array([[118, 117, 113, 125, 128, 147],
       [118, 119, 109, 137, 122, 145],
       [115, 112, 111, 116, 132, 153]]) gives 109

array([104, 139, 105, 134, 129, 145]) gives 104

array([124, 122, 107, 133, 112, 130]) gives 107

array([[129, 133, 128, 131, 134, 119, 122],
       [124, 132, 118, 124, 127, 153, 129]]) gives 118

array([[107, 154, 132, 137],
       [117, 141, 115, 113],
       [117, 136, 130, 135]]) gives 107

array([[114, 112, 139, 110, 145],
       [114, 133, 141, 107, 131],
       [124, 129, 130, 118, 138]]) gives 107

array([123, 138, 140, 127, 127, 106]) gives 106
---
[143 134 130 132 138 110 104] Out: 130

[[133 117 123 132]
 [129 148 128 139]
 [129 153 126 142]] Out: 123

[119 130 118 104] Out: 118

[[143 131 100 136]
 [118 127 139 129]] Out: 100

[130 154 118 116] Out: 118

[150 128 128 137] Out: 128

[133 114 108 137 103 110] Out: 108
---
[107 150 125 122 132 134] ==> 107
[144 105 120 127 100] ==> 144
[148 137 101 134] ==> 148
[137 112 154 143] ==> 137
[124 110 144 133 151 125] ==> 124
[106 155  98 122] ==> 106
[116 100 126 150] ==> 116
[109 120 106 148] ==> 109
[124 150 100 112] ==> 124
[137 106 139 124] ==> 137
---
[[137 143 119 145 118 132]
 [128 137 124 125 119 129]
 [122 142 114 102 116 133]] --> 129

[[119 130 142 150]
 [139 115 104 144]
 [110 110 137 118]] --> 144

[[143 112 133 150]
 [128 145 134 104]
 [119 134 110 106]] --> 104

[[136 136 128 144 137 120]
 [128 128 105 112 136 128]
 [122 122 147 128 114 134]] --> 128

[[109 136 143 136 134]
 [109 147 157 137 148]
 [109 141 137 139 134]] --> 148

[[103 102 123 121 102]
 [113 110 130 147 104]
 [154 119 125 128 103]] --> 104
---
[[124, 125, 129, 126, 127, 129, 131, 128, 140, 127],
 [128, 132, 125, 125, 128, 154, 123, 120, 123, 138],
 [130, 125, 123, 130, 129, 131, 142, 122, 138, 122],
 [128, 127, 126, 133, 128, 131, 126, 125, 130, 130],
 [125, 129, 122, 125, 125, 137, 136, 128, 127, 107],
 [130, 129, 133, 129, 136, 125, 114, 120, 126, 138],
 [126, 126, 137, 127, 127, 122, 131, 137, 127, 157],
 [124, 125, 134, 128, 127, 129, 126, 131, 138, 146],
 [130, 128, 128, 126, 125, 110, 124, 133, 128, 108],
 [130, 125, 133, 127, 126, 111, 125, 132, 131, 142]] out 125

[[138, 128, 113, 149, 137, 141, 119, 117, 135],
 [125, 113, 156, 123, 120, 139, 124, 115, 128],
 [123, 129, 131, 120, 112, 112, 114, 132, 116],
 [137, 109, 129, 130, 148, 109, 121, 130, 116],
 [131, 124, 140, 129, 125, 108, 149, 139, 140],
 [131, 119, 132, 127, 152, 112, 112, 129, 107]] out 128

[[125, 127, 136, 126, 141, 116, 134, 116, 128, 117, 134, 134],
 [139, 126, 130, 120, 142, 122, 122, 126, 137, 120, 116, 137],
 [117, 126, 129, 126, 140, 121, 136, 113, 121, 121, 135, 129],
 [127, 129, 121, 138, 109, 131, 120, 127, 116, 134, 138, 131],
 [119, 126, 131, 126, 140, 119, 136, 114, 123, 119, 135, 130],
 [129, 129, 135, 126, 128, 138, 131, 153, 137, 131, 115, 123]] out 127

[[135, 109, 115, 118, 127, 128, 113, 133, 121, 129, 122],
 [103, 145, 108, 136, 127, 130, 99, 130, 131, 149, 124],
 [132, 120, 121, 124, 128, 128, 122, 130, 125, 128, 125],
 [128, 128, 128, 128, 128, 128, 128, 128, 128, 128, 128],
 [143, 118, 117, 126, 119, 130, 131, 127, 114, 133, 126],
 [116, 127, 114, 125, 126, 127, 106, 134, 127, 141, 124]] out 109

[[139, 141, 112, 121, 140, 123, 108, 121, 140, 137, 136, 129, 130],
 [143, 126, 135, 121, 129, 119, 128, 125, 129, 142, 126, 120, 132],
 [128, 128, 121, 135, 122, 122, 124, 130, 131, 152, 134, 113, 120],
 [133, 143, 110, 141, 132, 125, 131, 129, 128, 151, 137, 127, 131],
 [129, 123, 137, 134, 128, 121, 132, 131, 134, 151, 128, 123, 131],
 [149, 125, 123, 138, 125, 121, 127, 134, 137, 154, 135, 110, 128]] out 141

[[129, 128, 100, 107, 133, 138, 116, 157, 157, 124, 120, 140, 114],
 [117, 145, 133, 135, 128, 111, 142, 117, 117, 142, 112, 142, 121],
 [114, 147, 113, 118, 123, 119, 129, 141, 141, 132, 118, 142, 114],
 [137, 112, 112, 114, 135, 143, 114, 147, 147, 121, 124, 132, 121],
 [105, 156, 120, 125, 116, 108, 132, 134, 133, 132, 123, 139, 117],
 [142, 110, 119, 117, 144, 144, 122, 138, 138, 131, 110, 142, 119],
 [133, 120, 116, 118, 123, 142, 111, 145, 145, 110, 147, 111, 133],
 [141, 110, 144, 139, 136, 135, 134, 109, 109, 132, 129, 121, 138],
 [140, 113, 128, 124, 143, 138, 129, 128, 128, 137, 107, 145, 123]] out 128
---
154,120,104,136 yields 136
123,144,141,135,134,138,107 yields 107
120,154,129,133 yields 133
118,149,142,133,119 yields 119
134,129,141,106,130,134 yields 134
119,132,107,122,105,148 yields 148
---
[[124 150 129 131]
 [133 109 137 125]] value 137

[[147 116 111 145 124 116]
 [127 133 119 131 143 129]
 [150 117 121 145 123 118]] value 143

[[145 129 112 140 138]
 [151 139 126 123 125]
 [126 135 107 147 139]] value 123

[[143 133 136 152]
 [123 142 131 147]
 [141 106 125 131]] value 131

[[120 144 126 131 143 136 138]
 [153 123 147 136 112 145 108]] value 145

[[151 131 138 133 131 134]
 [125 132 113 121 139 114]
 [128 115 136 124 118 129]] value 139

[[113 113 131 126 146 143 155]
 [103 140 103 148 115 150 130]] value 150

[[145 143 126 118 117]
 [124 116 121 126 148]
 [124 114 120 124 150]] value 126
---
Input:
147  108  156  125  138  151  103
143  116  156  116  136  151  100
112  123  105  135  135  109  149
Output: 138

Input:
140  136  143  133  124
144  122  120  125  121
 99  155  146  126  104
Output: 143

Input:
137  127  128  129  131  129  138
115  115  116  131  153  109  157
129  136  133  138  132  136  127
Output: 131

Input:
104  119  112  124
 98  117  105  123
130  124  133  121
Output: 119

Input:
142  124  131  148
102  116  122  120
145  136  142  126
Output: 124

Input:
146  126  123  133  140  102  134
110  115  120  115  110  152  134
144  143  134  143  145  109  117
Output: 140

Input:
123  142  117  120  119  124  113
153  153  132  113  125  132  109
130  145  128  128  132  150  143
Output: 119

Input:
139  117  150  127  130  121  146
120  149  114  148  105  121  124
147  118  156  137  119  114  155
Output: 130

Input:
135  135  135  113
152  146  116  113
134  131  116  133
Output: 135

Input:
157  118  134  127  127  139  131
124  140  138  126  127  131  117
130  125  145  121  136  134  124
Output: 127
---
[102 110 137 127 143]	137

[[144 127 118 133 141]
 [140 153 123 123 135]]	144

[[138 124 126 120]
 [133 145 125 105]]	138

[[129 125 137 152 133 108]
 [141 122 116 129 132 124]]	141

[[142 122 149 129]
 [125 130 126 127]
 [122 121 115 117]]	142

[126  99 137 143 119]	137

[[121 140 140 144 116 114]
 [115 150 129 142 113 116]]	144

[[129 131 133 129 152]
 [128 130 153 129 134]]	152
---
[105 121  99 144] value 121
[104 124 130 119 119 131] value 124
[132 112 127 127 151 135] value 112
[127 155 141 150] value 155
[155 137 155 128 156] value 137
[146 133 151 145 125] value 133
[110 149 155 124] value 149
[130 131 135 129 151 118 124] value 131
[101 145 102 138 113] value 145
---
[129 149 150 119 140] -> 129

[[144 137 107 129 147 133 140]
 [118 142 141 138 121 125 114]] -> 114

[104 154 154 126] -> 126

[[132 132 109 119 131 151]
 [127 129 128 126 127 125]] -> 119

[150 122 150 144 150 155] -> 144

[[ 99 141 113 128 128 139 124]
 [127 143 141 131 142 132 134]
 [111 137 134 135 124 135 119]] -> 111

[[124 106 127 133 126 127]
 [127 119 130 100 135 126]
 [128 141 129 105 126 130]] -> 105

[137 107 147 151 121 128] -> 121

[[132 136 133 122 152 134 126]
 [134 143 139 117 149 128 152]] -> 122
---
[145 134 137 133 124 133 105] ans = 145, 105

[127 122 140 112 149] ans = 149, 112

[122 102 148 146] ans = 148, 102

[118 110 131 103 124 117 152] ans = 152, 103

[[139 125 127 113 121]
 [138 132 119 149 139]
 [114 131 115 128 119]] ans = 149, 113

[152 143 137  98 156 125] ans = 156, 98

[104 132 116 140 122 121] ans = 140, 104
---
[102 128 125 135 126] out 125
[155 136 129 131] out 136
[105 123 131 144 122] out 131
[107 117 144 116 105 144] out 116
[128 140 134 128 148 110 100] out 148
[102 114 123 142] out 114
[103 131 134 154] out 131
[104 125 114 132] out 125
[142 142 113 154 135 120 137] out 135
[100 151 108 136 144] out 108
